Each path below is one point turned by a fixed rotation once a step. After each direction that follows a path, write how fast that rotation turns it, in deg/step (0 if it stays still).
Each turn is a multiple of 5 degrees from 10 to 175, or 0.
Each row of a path follows its step; steps can be skipped.
Path 1:
step 1: 9 -19 13 -2 12 6 0 21 10 -8 -33 24 -12 -8 3 10 35 25 -18 36 32 9 -16 10 -8 13 7 10 -8 -5 17 -24 -15 -30 4 21 -19 8 0 25 -1 -7 21 11 -4 -15 17 18 -20 -1 21 6 9
step 2: 3 -13 12 4 -7 28 0 15 -5 -5 13 7 11 7 -11 -22 2 -4 4 -9 16 -4 -4 -5 -2 33 -4 25 -20 -6 33 12 10 -7 -10 9 2 -27 38 -15 22 13 9 33 48 -7 -16 2 -24 12 -15 18 -5
step 4: 13 -17 -13 5 0 -11 1 4 -4 -17 4 18 -7 -14 28 -3 -8 7 -13 -2 -17 -16 -31 -27 36 -4 14 -5 10 8 23 0 13 -29 9 3 -18 -5 27 9 16 31 29 -5 -1 7 -14 -22 -39 8 -13 -15 24
step 5: 18 -2 18 -19 -33 7 10 3 4 2 -25 17 5 6 7 -1 3 9 27 20 16 5 -16 -8 -11 2 -24 -7 -14 -2 25 -43 -4 -1 -16 -1 5 -6 -3 13 46 25 -23 -24 -8 22 2 0 -29 2 4 18 -17
step 7: -8 -25 -1 -15 -6 6 -7 29 33 4 -16 22 7 9 -4 -28 14 27 -5 23 25 -7 -2 18 -2 -26 10 -3 14 -17 16 -3 -25 -28 -3 1 -26 20 12 9 -7 15 25 -18 -11 -24 -7 15 -18 4 15 9 -23
step 8: 6 -15 30 15 7 8 22 15 5 -7 5 33 0 -15 -21 -1 34 -9 -10 3 18 -1 -3 0 -5 26 10 7 -26 17 23 27 -13 -9 9 15 0 -15 13 11 31 5 13 8 19 -1 7 15 -33 11 -19 17 37
step 9: 16 7 -10 -6 -23 29 -13 22 -23 4 -13 27 -3 22 -2 -41 9 -11 -12 -22 21 -2 15 2 -28 14 -19 13 8 1 8 -17 29 -17 1 -8 -15 -30 2 -9 -14 23 -6 1 16 -3 0 8 -35 2 6 -6 -24
step 10: 38 -35 1 -19 -3 -31 -7 14 -4 3 -10 3 -29 -19 -8 14 -3 -11 -1 -15 2 9 -18 -17 8 -21 1 1 7 13 0 11 10 -36 -4 -12 -6 -24 17 7 -1 32 25 2 -5 -12 -30 -11 -16 16 14 7 31
step 11: -1 -16 -12 23 -29 -7 -3 17 0 11 -2 10 13 -5 6 -7 6 13 -3 7 3 -30 -17 -1 5 -5 -18 -5 8 11 20 -31 -12 -23 -12 25 -4 -1 0 21 30 27 -4 -23 7 40 3 -29 -33 27 -11 -2 -20
step 12: 41 -21 -4 -29 -3 3 5 6 -11 -2 -31 -4 -20 9 -1 16 -8 8 -11 9 32 -22 -24 -4 -17 25 4 -21 -19 1 12 -9 0 24 18 0 5 -19 8 -4 32 -13 1 11 -25 12 -2 20 -33 -1 12 20 1
step 13: -2 -27 6 -9 -8 35 -17 39 23 22 9 -8 6 26 6 2 21 42 14 -5 14 -18 -19 14 8 7 -1 15 32 -30 -1 -2 -14 -7 -7 -4 -13 -12 11 -3 1 20 13 14 3 -24 -20 -3 -24 5 9 -3 -6
Speeds:
5 -4 3 -11 3 -5 4 1 -5 -3 -3 3 -7 3 -3 -3 5 -2 -4 5 -1 8 -2 -2 -7 -1 0 -6 -2 -6 0 -2 -3 -1 0 5 2 0 0 -2 2 -2 -7 -6 -5 -4 -3 0 10 3 -2 2 2 => 160
-3 1 -2 -5 3 -8 2 8 -3 -6 5 2 2 0 3 -1 1 2 -2 -6 -3 5 -10 -2 -1 0 4 5 2 4 1 8 -1 10 4 2 6 3 2 -8 0 2 2 4 4 4 1 -7 -5 2 2 4 2 => 170
-4 2 9 2 2 3 2 -3 2 -1 -1 2 -3 -6 -5 2 1 6 -9 4 -5 1 -5 -3 9 -7 3 0 3 8 5 -3 -4 1 -3 10 -1 -1 -1 4 -7 5 5 -4 -3 -2 -1 -4 1 2 -1 0 -3 => 110
0 -1 3 -1 2 -4 2 0 3 9 -1 -4 1 -10 3 9 2 -6 0 1 -1 9 0 6 -4 0 1 0 -7 -1 -2 -2 -3 5 7 -1 -8 -8 1 0 0 5 1 1 -5 -2 6 -1 -2 -2 6 0 5 => 160
